Here are some numbered points:
tensor([ -1.,  31.,  45.,  -5.,  31., -14., -17.,  -5., -17.,  -1., -25.,  45.]) 0
tensor([ -6., -15.,  14.,   3.,  -5., -12.,  -2.,  24., -25.,  -9.,   5.,  11.]) 1
tensor([ -5.,  24., -16.,   5.,  15.,   7.,   3.,  -3., -10.,  10.,  13., -19.]) 2
tensor([ 12., -10.,  -6.,  -8.,   7.,  -4.,  -1.,   8., -38.,  -5., -31.,   6.]) 3
tensor([-31., -42.,  41.,  26.,  36., -49., -35.,  29., -92., -18.,  82.,  40.]) 4
tensor([  3.,   3.,  -2.,   7.,  -6.,  27.,   3.,  -6.,   6.,  -4.,   0., -11.]) 5
tensor([ -5.,  22., -70.,  -8.,  -2., -21., -83., -52., -43., -25.,   3., -54.]) 6
tensor([-12., -25.,  37.,  18.,  13., -20., -54.,  -2., -63., -12.,  69.,  13.]) 7
tensor([ 17.,  -8.,   5.,  -8.,  -3.,  -7.,   9.,  16., -37., -11., -32.,  -2.]) 8
tensor([  4.,   9.,  -4.,   2.,   0.,  -4.,   8.,   4.,   1., -11.,  -9.,  -5.]) 9
tensor([ 28., -14.,   1., -23.,  25.,  -4.,  -5.,  -2., -56., -20., -39.,  31.]) 10
tensor([-11.,  19.,  -3., -13.,  42.,  33.,  -3.,  -2.,  41.,  28.,  -6., -33.]) 11
tensor([-19.,  14.,  36.,   8.,  59.,  36., -11., -29.,  41.,  54.,   3.,   0.]) 12
tensor([-16.,  10.,  -2.,  -1., -17.,   4.,   9.,   3.,  13.,   1., -21., -15.]) 13
tensor([ 32.,   4., -34.,  21., -41.,   1.,  38.,  30., -54., -29.,  -4.,  -7.]) 14
tensor([ -9.,   3., -10.,   1.,  -1.,  -9.,   0.,  -3., -23.,  -8.,  -6.,   0.]) 15
tensor([ 17.,  16., -16.,   7., -15.,   9.,  12.,  13., -34., -12.,  -8.,  -4.]) 16
tensor([  2.,  32., -27.,  16.,   9.,   9., -34.,   2., -51.,  16.,  47.,  -9.]) 17
tensor([  7.,   4.,  -2.,  -5.,  -9.,  -2.,  11.,   1.,  -9.,  -8., -15.,  -5.]) 18
tensor([  7.,   4.,  -6.,  -4.,  10.,   0.,  -5.,  -1., -26.,   4., -23.,  11.]) 19
tensor([ 19.,  52., -22., -15., -32., -51.,  61.,  11., -23., -63., -82.,  -7.]) 20
Which five points above are nearest to each new point by angle? Their numbers follow each, nearest first.
tensor([ 19.,  17.,  -1.,  -1.,  46.,  45.,  35., -10.,  81.,  39.,  -8., -38.]) 11 12 5 2 13
tensor([31.,  3., 46., 19., 44., 42., 26., -9., 61., 43., 42., 21.]) 12 11 5 0 2
tensor([ 7., -8., 28., 15., 30., 26.,  9., -6., 20., 14., 31.,  2.]) 12 11 5 7 4
tensor([ 2., 10., -3.,  1.,  8., 14., 10.,  0., 23., 10., -5., -9.]) 11 12 5 13 2
tensor([-63.,  -7.,  57., -17.,   8.,  45.,  -1., -41.,  30.,  27., -28.,   3.]) 12 11 13 5 0
tensor([-43.,   1.,   5.,   0., -25.,  -1.,   5.,  -9.,  47.,   2., -20., -16.]) 13 11 5 12 9
tensor([ 34., -15., -44., -19., -80., -59.,   8.,  35.,  29., -13., -41.,  44.]) 20 18 14 9 8
tensor([  0.,  18.,  -2.,   6.,   3.,   6.,  17.,   6., -18.,   2., -15.,  -7.]) 16 18 9 20 8
tensor([-52.,   7.,  23., -11., -48., -17.,  -6., -24.,   5., -13., -58., -28.]) 13 20 18 15 9
tensor([  4., -25., -37., -15.,  16., -42., -52.,  -6.,  -4.,  16.,  15., -14.]) 6 7 17 4 15
tensor([-46.,  19.,  -7.,  -4., -45.,  -1.,  24., -14.,  26.,   4., -28., -35.]) 13 20 18 9 5
tensor([-31., -14.,  55.,   7.,  24.,  40., -29., -12.,  58.,  19., -15.,   0.]) 12 11 5 0 13
tensor([ 37.,  14., -75., -16., -66., -37., -18., -12.,  32., -12., -62.,  33.]) 20 18 9 13 6
tensor([ -6.,  -4.,  -5.,  -3.,   6.,   5.,  -9.,  -2.,  18.,   2., -10., -22.]) 11 13 12 5 6
tensor([ 37.,  52.,  -9.,  29.,  37.,  -5., -43., -28., -16.,  15.,  59.,  13.]) 17 2 7 6 4
tensor([-2.,  0., 19., 24., 31., 29.,  5., -4., 11., 30., 51.,  7.]) 12 11 2 17 7
tensor([  2.,  20., -26.,   6.,  -6.,  -4., -22.,  -3., -20.,  -4.,  28.,  -2.]) 17 6 2 7 15
